In the rows, 128 means zero.
One turn sends every row of this set to another row. A few are shown first. Where does it send the rows asked after them?
pov: [109  95 124 133 100  91 125 121  90  82 119 117 136 138 156 139 117 133
 130 156 123 133 127 130 111 129 127]
Pela: [126 123 132 146 158 147 140 138 142  91 131 131 113 138 139 131  94 132
 142 117 136 138  86  91 121 128 134]
Nafe: [101 124 123 141 142 148 139 132 123 172 139 117 121 150 166 133 138 134
 151 143 128 139 114 103 138 100 135]
mifib: [127 103 110 130 152  99 133 133 102 134 124  96 115 141 186 151 124 141
 147 173 135 137 108 134 115 140 128]
vizu: [119 115 133 142 161 163 130 128  91 110 117 100 126 124  89 135 137 150
 144 157 125 133 125 131 126 141 128]
bivi: [ 98 131 135 169 106 154 118 101 104 111 154 117 111 132 140 129 101 123
 156 119 127 146 108 138 135 121 139]
faf: [107 119 133 150 145 164 140 121 123 156 126 118 123 146 167 133 127 144
 136 132 124 154 129 113 137  90 149]
mise: [113 114 142 158 147 152 113 137 124 143 138 146 130 151 102 122 137 137
 161 147 138 134 110 146 137 141 135]
rata: [107 145 135 148 128 142 142 117 120 116 128 133 127 128 131 119  70 156
 131 136 125 123 125 109 124 111 123]
baz: [113  87 115 128 113  87 135 118 104  77 130 101 129 119 160 138 127 122
 156 146 127 124 112 120 112 131 141]
tado: [114 117 130 144 141  90 129 128 153  68 128 126 118 153 161 132 144 138
 151 140 133 136  91 121 129 118 127]
lomub: [ 95 104 130 147 111 146 137 105 130 108 162 108 110 120 126 128 101 122
 149 146 130 148  91  94 143 128 144]
ror: [107  96 130 147 145 156 134 113 151 138 132 126 124 142  92 129 128 132
 139 168 128 129 102 135 140 138 141]
vato: [125 112 125 140 149 104 132 125  89 129 123 104 123 126 185 139 108 164
 144 167 134 146 141 141 121 126 138]
fes: [111 112 139 144 111 110 134 111 136  78 107 125 137 142 150 126 116 170
 125 151 121 140 128 136 118  92 134]
Remo: [132  94 123 137 168 109 140 120 115 106 121  96 111 128 187 148 113 150
 135 165 135 156 121 127 126 134 149]
nel: [112 103 131 144 126  85 123 118  99  61 132 120 124 130 167 134 122 127
 145 137 130 141 128 128 126 135 137]
veve: [135 121 108 118 130 116 116 127 121 112 107 102 133 158 136 133 140 144
 150 159 121 118 152 162 117 105 130]
kuz: [103 118 124 148 159 155 143 116 142 149 133 112 109 154 169 141 135 124
 134 138 125 149 109 107 146 104 142]
vab: [113 107 136 161 151 164 130 107 136 133 135 122 126 123 105 121 128 139
 168 135 131 127 118 156 136 126 159]
bik: [116 125 131 148 175 156 127 121  99 101 122 101 115 133  95 139 142 137
 143 153 125 132 118 138 135 150 123]
Visib: [111 117 118 132 104  94 133 131 125 108 124 112 139 131 154 124 141 154
 176 144 128 109 102 133 103  96 129]
dez: [129 122 125 123 160 103 123 120 142  85 126 113 123 146 135 123 133 149
 143 164 128 137 163 134 150 114 139]
gusen: [112 124 127 140 168 149 132 127  95 116 131  96 121 119  91 132 144 142
 159 158 128 121 119 128 134 147 124]
mabar: [115 141 108 140 127 142 137 130 121 131 127 115 120 140 139 134  98 125
 160 122 127 100  82 121 101 121 116]
Vuku: [107 107 132 149  94 155 114 137 103 123 148 125 120 150 130 136 113 122
 149 137 132 153  82 110 118 130 128]
rir: [145  99 111 107 155 109 121 149 140  97 122 102 127 149 136 132 156 136
 168 155 134 129 128 124 122 118 143]

mise turns into vab
tado turns into Visib
Now find these:
vizu turns into bik
lomub turns into Vuku
vato turns into Remo
rata turns into Pela
kuz turns into Nafe
baz turns into pov
veve turns into dez

One turn sends every row of this set to another row. A few are shown first. Where does it send the rows asked after them?
supa: [128 141 139 108 119  99 103 145 133 129 131 115 146 115 142 140 117 139
 148 124  87 142 105]
kepad: [100 116 139 121 155 137 140 137 131 149 149 131 129 111 128 144 118 139
 150 105  99 141 109]
pubob: [140 147 144 149 126 139 130 170 124 129 131 123 152 136  91 117 114 122
 134 127 140 140 134]
Dagis: [114 104 117 124 127 120 135 116 123 139 133 138 110 145 167 154 161 127
 102 133 126 133 123]
kom: [138 116 157 100 127 115  93 140 123 147 135 116 139 138 140 142 131 162
 136 126  96 144 103]
Geru: [150 120 116 143 110 142 129 162 141 116 131 117 142 153 114 125 139 122
 106 142 161 140 127]
gamu: [148 121 166 161 126 132 146 141 138 136 116 118 117 157 105 132 128 116
 128 145 148 124 133]
mev: [137 133 135 146 124 136 135 178 134 130 143 126 163 150 115 113 136 119
 114 138 144 140 114]
zuboz: [122 108 109 121 115 106 133 124 144 111 122 132 119 132 173 152 145 134
 110 135 110 127 125]
luv: [136 110  87 104 133 125 130 118 131 126 160 141 137 140 150 130 111 137
 133 126 115 156 135]
viga: [130 128 102 115 113 114 118 129 138 122 144 130 149 129 170 128 117 126
 123 128  92 159 119]
tabe: [160 134 149 148 110 135 131 144 151 125 140 119 136 164 120 119 138 118
 112 150 152 147 118]
Palet: [121 131 124 112 132 134 126 114 139 111 134 134  99 107 113 161 123 155
 144 109 125 138 143]
Nane: [108 118 162 132 142 148 126 125 118 154 131 133 123 120 137 143 117 149
 132 102  87 148 125]
ziga: [137 117 124  89 134 106 103 143 136 133 151 116 139 130 128 146 128 153
 151 128 114 140  97]
butiz: [135 125 148 154 130 130 141 166 123 128 111 120 131 141  90 135 127 125
 131 133 150 116 139]
nerop: [136 140 104 109 113 130 107 115 120 133 158 135 138 139 156 129 131 127
 116 125 116 172 125]
Badab: [154 146 169 155 124 133 135 143 134 135 128 120 133 151  96 119 112 117
 138 138 140 141 135]
zak: [143 125 149 106 133 112 128 103 150 119 121 122 112 122 123 160 147 150
 140 110 112 117 150]
Lala: [136 109 121 160 123 149 150 154 130 127 117 121 129 148 110 131 126 114
 113 135 156 129 144]
Zetuk: [127 149 152 101 129  97 100 143 113 145 146 128 143 133 135 141 142 141
 140 128 105 139 102]
dotat: [127 134 150 119 145 141 138 107 142 143 142 126 136 111 128 136 120 131
 146  91  87 147 142]
gotab: [144 130 122 163 113 157 154 140 136 128 125 114 123 154 119 127 137 118
 116 149 151 144 142]
zes: [136 128 150 162 126 142 156 152 128 139 111 108 119 149 105 137 141 124
 132 148 145 121 133]
Sisaf: [147 113 116 107 119 131 108 114 119 135 146 137 141 151 160 126 112 150
 118 128 100 166 138]
rapur: [116 104 117 112 144 106 148 126 138 117 140 151 114 137 150 155 149 150
 123 131 125 115 131]
tek: [155 143 130 145 108 136 137 157 139 123 138 114 142 161 122 121 151 128
 116 159 150 141 122]
sul: [133  95 125 118 144 119 156 102 146 136 136 136 129 143 161 142 146 128
 119 117 103 125 146]
vil: [120 122 120 129 115 123 127 111 138 110 105 123  98 109 140 164 120 137
 131 117 108 133 146]
bep: [152 117 143 163 117 148 147 132 145 132 128 119 122 163 119 123 127 109
 112 144 153 144 135]
bog: [138 119 154  99 142 111 121 130 152 147 148 113 152 132 143 139 152 139
 138 115  92 132 103]
natol: [105 136 148 131 145 128 131 122  99 159 129 134 121 119 128 144 113 124
 146 108  97 142 134]
pum: [162 118 111  95 121 125 114 100 151 127 148 115 143 139 146 134 131 136
 130 117 107 155 136]
talep: [103 127 147 134 135 117 133 134 126 138 115 123 122 104 138 151 112 129
 147 109  83 130 123]
tagog: [148 143 166 155 125 132 140 153 141 138 145 127 149 159 115 109 126 114
 124 143 136 145 117]
Belo: [127 126 131 119 118 123 113 105 114 129 111 121  88 124 122 170 135 140
 133 120 129 133 146]
kav: [149 152 149 152 121 140 137 155 122 138 122 107 135 144  92 124 120 126
 147 144 136 139 136]
Pidu: [142 150 144 154 125 137 147 164 126 142 142 119 157 155 117 109 132 119
 131 149 129 144 121]
Ziso: [124 100 137 120 132 116 134 119 126 127 130 153 119 152 168 146 148 156
 104 133 109 126 139]
fozom: [130 127 148 118 119 136 111 107 129 116 118 136  98 123 130 159 131 168
 123 115 115 139 152]

Nane turns into Ziso
kepad turns into rapur
dotat turns into sul
Now find these:
talep turns into zuboz
gamu turns into tabe
Geru turns into pubob
kav turns into gotab
Belo turns into nerop

One turn sends every row of this set to another row. A few are shown first. Where does it send the rows asked after them?
faz: [161 134 133 126 132 115 172  97 140 170 126 109 171 127 124 130 130 137
 159 137 138 135 132 134 137 151 129 125 138 131 135 155 120]
nuzo: [126  96 137 122 150 127 104 112 160 122 141 133 121 147 139 120 140 147
  97 126 134 104 113 123 122 126 125 136 127 134  95 123 121]
vini: [141 131 121 150 178  92  94 115 144 135 137 125 115 138 141 136 133 146
 124 118 141 133 125 118 109 141 157 134 102 162 101 142 147]
fuzo: [139 123 141 134 142 125 166 112 113 177 157 141 114 113 119 134 105 142
 153 117 137 139 115 117 106 119 115 138 154 104 148 154 143]
bobal: [136 139 138 113 143 125 164 120 124 175 147 115 143 100 143 126 116 140
 174 130 137 139 124 133 113 132 124 115 144 107 140 145 146]
zamo: [150 136 124 136 181  69  98 122 147 125 142 121 120 140 151 134 139 152
 118 120 135 129 121 128 109 141 144 145 124 148 110 132 139]
Pafef: [156 109 112 160 123 132 163 121 112 153 141 125 139 106 128 140 134 130
 151 101 133 117  92 114 107 138 131 118 137 118 167 121 140]
Tizok: [126 108 122 120 150 124 100 100 153 119 135 138 129 128 139 107 137 158
 102 128 133  94 104 113 121 130 117 135 130 141 109 134 121]
Baf: [131 117 133 142 160  96  91 140 133 121 139 115 130 137 130 149 136 101
  97 142 157 116 114 128 124 131 139 128 119 127 112 138 125]
von: [149 125 130 142 138 122 166 105 114 163 146 102 170 109 117 130 129 143
 169 124 140 100 121 136 110 138 130 113 122 128 154 133 142]
lufi: [150 118 114 132 126 122 146 120 108 167 160 126 183 140 112 122 135 124
 152 123 138 130 131 114  95 143 126 143 163 150 134 155 114]
sen: [122 120 137 137 175 111  99 125 137 127 150 110 134 144 124 156 164 102
 102 129 154 120 122 124 135 129 132 126 112 121 117 142 135]
Menuk: [149 124 133 140 149 113  90 138 135 133 140 106 116 141 107 138 144 169
 104 118 123 116 114 155 115 141 121 134 132 133  93 142 155]
pibeg: [121  99 115 133 155 144  91 112 147 131 140 128 125 144 135 122 143 143
 109 117 133 110 118 114 120 131 135 133 116 152  87 131 132]
rarav: [178 113 104 143 111 131 158 116 130 149 133 137 141 120 132 124 143 125
 137 106 130 147 108 116 123 143 135 134 170 125 153 151 125]
Tevi: [153 124 108 120 153 123 157 124 112 178 162 134 178 136 124 116 128 117
 150 106 112 119 124 118  97 123 130 152 146 132 121 127 111]
gole: [117 119 147 125 168  95 102 145 127 132 143 121 136 142 124 153 152 109
  98 130 155 136 128 132 135 127 138 134 126 132 110 151 145]
rupuv: [125 127 127 142 164 101  99 130 120 130 140 111 141 131 112 151 134 111
  96 146 164 105  98 116 135 139 127 130 124 130 111 141 130]
sop: [160 129 139 147 144 111 177 112 128 181 140 156 128 136 112 131 105 132
 145 108 112 136 114 116  98 118 135 147 123 123 130 137 116]
tapu: [149 146 138 143 129 132 170 108 125 166 142 103 171 118 123 130 114 127
 176 122 122 136 121 136 116 131 129 142 135 120 138 141 130]
vas: [157 111 109 135 146 114 159 113 113 161 168 128 178 114 121 123 133 132
 147 100 141 110 111 118  90 127 122 136 147 132 162 119 135]
buziz: [150 115 135 147 142 114 181  99 128 174 141 134 145 120 113 144 111 149
 150 110 137 119 100 121 105 128 108 133 118 123 156 117 133]
Det: [156 131 131 143 146 112  88 139 130 142 139 120 124 123 101 134 140 167
  93 123 133 118  99 142 104 145 117 120 130 134 107 149 160]
pib: [171 120 107 154 123 136 150 129 113 161 134 124 134 114 124 129 141 113
 144 101  94 124 111 123 120 138 149 128 146 105 146 146 121]
Dap: [130 129 145 124 172  82 103 124 148 132 135 134 115 139 155 134 152 158
 121 116 126 146 135 128 116 139 147 135 118 149 115 150 149]
tavoz: [159 126 126 157 112 141 156 120 126 156 149 125 153 111 127 126 125 112
 155 103 114 144 107 119 102 130 137 141 153 112 157 140 126]
Lutuv: [162 144 135 133 139 128 173 120 120 169 130 107 159 119 120 125 126 118
 162 130 124 117 128 145 130 129 154 117 124 115 122 146 130]
gazav: [130 114 126 136 134 129 151 116 118 163 164 122 126 104 132 129 134 128
 157 108 117 131 115 104 119 141 134 131 171  99 162 149 129]
dom: [126 144 134 130 179  80 103 130 156 126 141 127 123 140 146 140 153 144
 129 110 136 145 120 128 100 133 136 135 105 147 115 128 142]
bogum: [130 122 127 115 156 120 148 125 115 189 176 118 164 113 132 133 130 124
 157 118 129 137 122 110 101 141 117 130 160 108 145 137 133]
tebun: [106  99 132 111 156 127 104 119 142 119 136 135 121 147 153 125 156 141
 110 118 129 122 126 118 135 124 128 143 133 141 102 139 132]
kopi: [107 107 131 124 152 131 101 112 151 110 147 135 118 147 128 120 156 146
 113 109 131 109 121 125 116 112 118 145 124 138 108 136 125]
mubi: [154 129 128 138 161 123  93 131 135 131 138 119 108 137 117 141 161 159
 105 109 130 131 120 155 112 124 113 128 119 126 109 152 168]
diz: [132 113 137 128 150 114  88 141 127 140 133 126 114 139 114 146 152 156
  97 113 118 137 126 149 123 131 109 139 130 128 108 159 156]
bet: [127 121 122 131 166  99  96 130 154 127 136 116 145 125 111 142 134 103
  93 124 158 126 119 137 138 123 139 135 114 134 108 136 131]
kibog: [166 126 119 142 143 136 154 104 115 173 166 119 181 126 135 123 124 116
 157 115 121 133 127 116  98 128 124 150 150 122 146 143 127]
Timun: [166 129 143 155 134 141 179 101 129 179 148 131 145 131 126 138 111 130
 153 113 124 149 108 116 107 127 125 147 136 116 139 136 136]
toz: [155 126 134 150 118 120 171 118 123 179 126 145 133 142 114 148 110 139
 150 124 138 158 104 114 104 142 116 137 135 140 129 145 122]
saviz: [147 123 116 140 153 107  87 129 154 136 133 116 120 124  97 137 140 157
  95 100 121 131 115 153 126 133 122 142 125 135 105 143 149]
lale: [142 144 129 133 177  73 112 117 155 128 139 126 128 127 147 128 139 159
 118 121 144 128  99 111 114 152 149 134 123 152 113 124 142]

kibog turns into tapu
von turns into buziz
Now find these:
rarav turns into lufi
gole turns into Dap
pibeg turns into bet
Tizok turns into rupuv
nuzo turns into Baf
mubi turns into kopi
pib turns into Tevi
bobal turns into fuzo

One turn sends every row of this set to another row. A few are shown first. Where does it send the rows asked after them?
legok: [105 136 162 158 103 144 138 133 155  99 128 156 135 100 138 108 146 138
 145]
Pek: [147 127 110 133 119 169 103 124 140 118  98 134 115 167 134 111 130 132
 102]
mis: [102 141 155 150 107 130 140 142 151 130 128 149 112  97 120 116 157 147
 145]
mas: [163 130 135 139 127 161 110 105 136 101 101 157 117 150 142  98 118 129
 121]
vipab: [144 147 104 131 121 148 125 142 113 145 119 127  97 129 110 120 163 156
 128]
dasa: [125 116 117 142  81 175 108 119 123  94  95 150 118 119 141 114 123 117
 107]
dugur: [124 150 126 129 108 135 117 148 131 155 122 139 101 111 107 125 165 147
 141]
poz: [115 122 127 146  80 168 116 115 128  83 108 159 123 121 135 122 128 111
 113]
tob: [143 135 157 155 154 138 124 120 149 132 110 154 122 112 138  89 139 144
 149]
soref: [140 129 103 128 130 165 126 135 109 132 119 120 124 144 127 112 149 177
 124]
mure: [105 130 102 130 106 158 124 142 116 118 133 116 128 132 135 122 151 174
 113]
mumub: [125 144 119 127  85 154  98 131 142 114 116 134  99 151 134 121 135 145
  91]
suse: [111 151 156 151 102 128 135 143 150 132 129 153 112 102 118 114 155 138
 147]
fana: [125 110 101 140 122 165 123 125  96 107 116 122 119 117 137 116 145 173
 109]
rike: [137 161 138 126  81 143 119 132 149 113 128 153 107 155 124 118 135 130
 124]
zifed: [108 108 147 165 126 159 133 119 130 117 100 157 129  78 129 108 146 135
 144]
vip: [141 126 160 160 123 153 137 112 131 103 107 165 119  86 141  99 138 143
 149]
Kasam: [142 148 156 147 123 146 151 132 151 126 117 157 130 118 131 102 147 134
 165]
vipa: [ 89 123  99 148 113 171 111 144 128 119 120 123 143 123 123 122 159 142
 116]
vus: [165 129 123 134 124 157 111 121 141 112  99 142 114 157 145  95 119 128
 116]
gim: [131 149 132 129  71 146 111 144 149 111 122 140 103 151 124 116 134 136
 112]
zos: [142 117 136 149 164 138  94 119 134 126 107 136 111 112 135  97 143 162
 121]
Guv: [129 122 113 147 147 154  94 114 115 112 113 128 110 110 147 102 143 172
 101]
gopi: [133 120 102 137  90 172 109 119 118 107  94 141 101 132 133 125 132 123
  95]
ludo: [ 87 105 113 155 124 160 111 135 130 117 108 136 141  95 129 122 153 122
 126]
pimub: [106 113 145 169 120 157 129 121 131 111 103 159 134  81 132 107 143 122
 143]
nes: [136 132 154 148 156 140 132 123 151 139 110 150 122 112 137  94 144 149
 152]

ludo turns into zos
gopi turns into Pek
Kasam turns into legok
Now find these:
rike turns into poz
vus turns into gim
vipab turns into vipa
suse turns into pimub
nes turns into mis
fana turns into soref

